The rows of Z fall into a few groups, and each row is roughly a mix of its group's hidden directions; one row fits no group.
Z (123 x 16):
[[  5  -1  -7 -20 -20  21   0  -7   5   0  31 -29   7 -17  14   1]
 [  0  17   4  -1 -14  17   5   4   2 -35  34 -12  -2 -14   2 -15]
 [ 13  -4 -10 -22 -21  21   2  -1  10  -4  29 -24   0 -16  15   9]
 [ -1 -12 -10  16   7  -4 -30  18   2   3 -35  23 -13   1   7   1]
 [ 13 -19 -13  11   3   4 -33  15   7  15 -29   1  -5   1  19  10]
 [ 12  -2 -12  19 -11  20 -19  20   4 -29  14 -13  -6 -10  16 -14]
 [ -9   5 -22  19  -1  22 -17  10  -6 -15  19  -1  -6  -4  14 -33]
 [  8  -3 -12 -20 -13  18   4 -12   3   6  33 -28   7 -20  12   5]
 [  4   3   0  -3 -19  22  -2   8   1 -16  33 -27   1 -16  15 -15]
 [ 11  -8  -4  -9 -18  14 -22  -1   9  14   5 -34  16  -4  19  18]
 [ 11   4 -26 -12 -10  31 -24  -3  19  -6   4   7 -21 -11   5   8]
 [ 13 -23 -28 -19  -9   5  10  -3   0  17  15 -14  11  -9  20  19]
 [ 24 -18 -22  -8  -8  11 -18   8  16   3 -16   8 -13  -7  11  29]
 [ -1  12   5   2 -11  14  11   3  -5 -21  39 -23   5 -12   5 -21]
 [-10  20  23  10  -1  11 -39  -7   7   5 -10 -24   6   4  -3 -10]
 [-25   3   4  22  15 -26   4  10 -28   1   0  14  15  -5  -4 -19]
 [ -3   8  -5  12 -12  23 -24  20   3 -23  15  -5 -12 -16  14 -22]
 [  2  12  26 -10  -8  -2  37  -5   7 -21  13   0  -7  18 -18  -6]
 [ 18  -4   5 -20 -22  20  -7  -5  21   5   6 -32   3   5  12  19]
 [ -6  -8  -2   0   6 -12 -19  -3   7  16 -43  20  -3  14  -5  16]
 [ 13 -23 -33 -20  -5   3  28  -1   0   6  17   7  -3  -9  14  11]
 [ 18 -12 -18 -21  -2   9  18 -14   0  15  28 -17   3 -17   8  14]
 [  4  10   4  -3  -2   2  19   8  10 -27  -5  33 -28  10 -19  -3]
 [-11  21  13  25  18  -7 -25  -3  -3 -14 -20  15  -6  -1 -19 -11]
 [  1   0   9 -20  11 -18  14 -23   5  22 -19  11   2   7 -19  27]
 [ 11  -7  10 -13 -14  12 -12 -10  12  17   3 -41  15   4  14  13]
 [ 29 -11 -18 -10 -12  20 -11   2  14   2  10 -19  -2 -11  16  25]
 [ -8  19   6   7 -10  16   0   7  -4 -29  32 -12   1 -12   3 -25]
 [  8 -14  -4  16   3   3 -33  17  11   1 -36   7 -11   7  13   3]
 [-16  12   7  22  -6   9 -13  12  -9 -19  16 -16   7   0  10 -36]
 [ 14   1 -18  -1  -6  19  -2  -3  -4  -2  38 -28  10 -18  14   1]
 [  5  -4   2  -4 -16  14 -29  -1   9  13   2 -37  17  -4  18  11]
 [  2   2 -15   5 -10  18 -13   5  -8  -1  33 -28  14 -16  20 -11]
 [-18   1  -1  16  22 -27  18   4 -27   3   1  23   8  -5  -9 -14]
 [ 15 -12   2 -17 -20  13  -4  -5  14  15   6 -36  11   4  18  18]
 [ -8 -11   0 -10  12 -18  -8  -7  -4  38 -28  14   5   1  -3  19]
 [ 10 -21 -20 -13   8 -10   2  -8   6  23 -26  21  -7   4  -2  26]
 [  2  13   5   4  -8  14  13   6  -7 -21  40 -20   1 -13   5 -20]
 [ -5   2   4   3  17 -24  12  -6  -2   5 -29  30  -2  19 -19  11]
 [ 10   5  -9  -6  -1  12  21  -7  -7 -12  44 -17   4 -20   5  -6]
 [  7 -25 -32  -9   6 -11  21  -4 -14  17  13   1  13 -12  14  12]
 [-17   7   9 -17  12 -20  20 -25 -12  25   3   5  16  -1 -18   9]
 [-15   0  18  10  -7  -9 -29   9   6  10 -38   4   3  22  -1   0]
 [ -5  19  19   6   1   1   7   7   8 -26 -10  25 -24  14 -22 -13]
 [ -7  25  28  12  -4  14 -33  -2  12 -11 -12 -12  -7   8 -10 -10]
 [  1 -27 -20  -5   6 -18  20   0 -19  25  10  -4  20  -8  15   8]
 [ 19  -5 -32  10  20   9  -1   6  -7  -8  15  18 -18 -27   6  -2]
 [ 23 -20 -18 -14  15  -7  25 -11  -2  25   2   8  -5  -4  -2  23]
 [ -5   4  -1   5  14 -11  24   5  -5 -14  -6  40 -22   6 -17 -12]
 [-16   0  16  10  -2 -10 -26   9   5  11 -40  10   0  21  -2   0]
 [ -8  13  12   4  14 -14  39 -11 -17  -4  22   0  10   6 -15 -13]
 [ -4  26   9   5  -5  26 -37  -5  18 -15  -5  -4 -14   0  -7  -9]
 [-28  14  27   3  10 -19  17 -11 -14   9   0   0  12  12 -14 -21]
 [-19  19  19  14   0  -2  13   0 -10 -23  18  -7   6   7  -9 -34]
 [  3   1  13   0 -15  11 -33   0   9  12  -3 -38  17   0  13   9]
 [ 12 -16 -26  -6   6   2 -24  -2   0  30 -11   1   3 -15  13  26]
 [ 19  -9 -19 -22  -5  14  17 -14   3   6  30 -16  -1 -20   7  13]
 [  5 -21  -4  -6  10 -24  44   0 -13  12   1  14   3   5  -2   7]
 [ 23 -12 -11 -23  -1  -1   4 -11  14  15 -11   6  -5  -4  -4  41]
 [  4  -7  11 -14   4 -16  17  -4  10   6 -29  26 -14  14 -17  20]
 [ -5  15  24  -3  -9  -1  34  -2   1 -25  18  -2  -3  15 -15 -17]
 [-16  -8  -9  19  25 -27   8   1 -29   9  -3  16  13 -11   0 -11]
 [  4 -22 -18 -12   0  -6  10  -7 -11  31  13 -19  21  -8  19  12]
 [-18   5  18  -9  16 -24  24 -12  -9  18 -13  19   1  11 -20   0]
 [-14   0  18   9  -3 -10 -25   9   5  12 -40   7   2  22  -3   2]
 [ 23 -13 -21 -23  -5   5  -1 -10  12  12   0   1  -3 -12   2  39]
 [ -3   2   2   4  12 -16  32   6  -7 -17  -4  35 -16   8 -16  -9]
 [ -5  17  13  18   4  -6  20   4 -12 -33  23  -6   9   0  -8 -22]
 [ -9  28  25  13  -2  14 -32  -4  11 -15  -8 -11  -5   4 -11 -12]
 [ 14   0 -19 -10   3  10  24 -10  -6 -11  40  -8  -1 -23   2   0]
 [ -9  -7   4 -11  -4  -8 -13   0  12  19 -40  21  -8  20  -6  15]
 [ -3   9   4   3 -21  24 -17  14   5 -22  23 -20  -2 -13  14 -18]
 [ -9  16  10 -11  -3  -2  34 -14  -9 -11  34  -7   7  -2 -15  -9]
 [  9 -18 -18   7   7   1 -33   7   5  20 -30   6  -3  -4  16  14]
 [-10  16  23   4  -5   0  28  -1  -3 -25  21  -8   2  10 -11 -26]
 [ 22 -13 -12 -24  -2  -1  10  -8  14   7 -11  16 -12  -3  -7  37]
 [-22  16  23  24  -1  -6 -18  11  -3 -18 -16   3   4  14  -6 -25]
 [ 17  -2  -9 -11 -21  21  16   7   7 -14  35 -20  -1  -5  12   1]
 [-15  15  -5  11   4   9 -12  -8 -14   3  29 -25  20 -12  10 -24]
 [  3 -26 -21  -7  10 -19  27  -3 -17  24   8   3  15  -6  11  10]
 [-17   4   8  22  15 -17  -6   7  -7  -5 -29  27  -5  16 -11 -16]
 [-17   3  -4  23  27 -20  -5   0 -19   1 -15  28  -2  -5 -11 -16]
 [  1 -15  -6 -12   5 -11 -15  -6   1  38 -26   5   5  -2   5  27]
 [ 10  -7   2 -19   5 -12  10  -9  12  11 -27  24 -12   8 -14  30]
 [  1  11   6   7  -1   6  19   0 -12 -16  40 -23   8 -12   3 -21]
 [ -8 -12   2 -10   7 -17 -10  -4  -3  38 -30  13   5   5  -3  20]
 [ 10   3  15 -14   7 -10  25 -12  14  -7 -19  21 -15  17 -22  16]
 [ 10   8  -2   8 -14  20   9  11   5 -38  27 -12  -8  -2   5 -18]
 [ -3   1   3   2   8 -16  38   8  -8 -18   3  31 -13   6 -15  -7]
 [ -4   4  -3   5  15 -11  28   2  -6 -18  -2  38 -19   3 -18 -11]
 [-25  16  21  16 -13   2 -25  12   1 -20 -10  -6   6  10   2 -23]
 [-19  14   0  20  18 -11  -1   7 -14 -17  -5  32 -11  -6 -16 -21]
 [  2  12  10  10  -3   5  21   3 -10 -24  37 -19   7  -7   0 -20]
 [-24   4  22   0  14 -24   8  -8  -8  17 -25  17   3  15 -16  -5]
 [ -6  25  26   6   3   7  -1  -2  10 -22  -8  14 -22  12 -23 -17]
 [  7 -26 -23  -9  -8  -3   3   3  -8  23  10 -17  19  -9  25  14]
 [ 25 -17 -22  -9  -5  10 -18   6  15   4 -16   7 -13  -8  10  31]
 [-19  -1   2 -16  12 -22  15 -17 -15  35  -5  11  13  -1 -11  11]
 [ 15 -23 -21 -24 -15   8  25  -1   7  10  17 -10   3   1  17  14]
 [ 12 -16 -29  -2   2   5 -28   3  -1  23  -5  -1   4 -19  16  22]
 [ -1  12   9   6  -8  12   8   4  -8 -19  38 -26   8 -11   6 -22]
 [ -4 -11 -26  11   3   6 -35   7 -11  18   1  -9  11 -19  22  -1]
 [ 19  -6   0 -23 -25  23  -2  -1  22   3   9 -24  -3   4  12  18]
 [  1  12   4   0  -7  11  20   0  -7 -20  41 -18   3 -12   2 -20]
 [ -6   3   0   6  14 -14  26   5  -6 -17  -6  38 -19   5 -17 -12]
 [ 12  -9   8 -14 -15   8  -8  -7   9  19   5 -40  18   4  14  16]
 [  4 -22 -20  -2   0  -5 -10  -2 -10  25   6 -22  25 -13  23  13]
 [ -7  -5   1  -2  14 -19  -5 -12   1  22 -37  20   1  16 -13  16]
 [ 16  -3 -19   5 -13  23 -13   8   2 -13  27 -25   4 -16  19  -2]
 [-10  -8  11   9   1 -14 -19   9   4  17 -42  14  -2  22  -3   5]
 [ -3  -5   0   1  13 -19  -5  -5   3  14 -38  27  -3  17 -12  17]
 [-11   3   4  30  -3   7 -24  19  -8 -13   3 -14   6   0  14 -32]
 [ -9 -16  -7   8  21 -28  19  -4 -26  23   1   2  20  -6   3  -3]
 [ -5   4  -1   5  14 -13  29   3  -8 -18  -2  36 -17   4 -17 -13]
 [-17  18  29  22  11 -11 -15   7  -6  -5 -21  10  -4  10 -17 -16]
 [-22   4  20  -3  13 -25  12  -9  -7  17 -24  19   2  16 -16  -4]
 [-10  21  16  17  11  -4  -4   5   0 -25 -12  26 -18   5 -21 -17]
 [ -5  -9   9 -17   0 -18  13 -17   4  26 -24   2  12  23 -10  21]
 [ -2  -3   3  13  21 -22   4   3  -4   7 -33  30  -7  16 -14   6]
 [ 22 -11  -9 -26  -5   0   7 -10  13  13  -8   7  -6  -5  -5  41]
 [ 18 -16 -26  -7   9   1 -19  -6   4  23 -13   3  -1 -14   9  31]
 [ 14 -23 -26 -18   3  -5  38  -3  -2   6  10  17  -8  -3   5  10]
 [  4   5  10  20   9  -8 -26  12   7 -10 -37  19 -10  10  -8  10]]
One row of each group comes first, with its name. Which group is each row after those in?
[ -5   5   1  25  -5  14 -18  17  -6 -14  14 -21   6  -1  18 -31]
D
[ -8   3  -2   8  16 -13  22   5  -8 -13  -8  39 -18   5 -17 -14]
S
[-11  -3  14   8  -3 -10 -26   9   7   9 -42  12   0  21  -3   6]
V

[ -1 -14  -8  -2  15 -13 -18  -3  -1  29 -34  18  -2  -3   0  20]
D
[  0  16  14  13  -1   1  21   3  -8 -34  30 -12   7  -3  -6 -18]
V
[-21   6  -2  22  23 -20   6   2 -23  -8  -2  24   2  -9 -11 -22]
S
[-13   1  18  -9  11 -22  14  -8   0  14 -29  25  -5  15 -18   7]
D
[ -5  15   7  11  -4   8  19   3  -4 -35  27  -6  -3   2  -5 -29]
D
[  3   2   9   2  -2 -13  36  11   0 -31   1  25 -12  12 -14  -2]
S
[ -9  21  17  19  14  -4 -16   1   2 -17 -22  22 -15   6 -21 -11]
S
[ 32 -12 -15  -5 -15  22 -10   6  18  -7   7 -20  -4  -3  17  19]
D
[ 15 -20 -26 -21   8   0   4 -21   7  23  -9   8  -5  -9  -1  26]
V
[-16   4  25  21  12 -31  12   7 -22  -1  -6   2  20   8  -9 -11]
S
[  9 -18 -25   0   7   0 -28   4   2  24 -22   9  -3 -11  13  21]
D
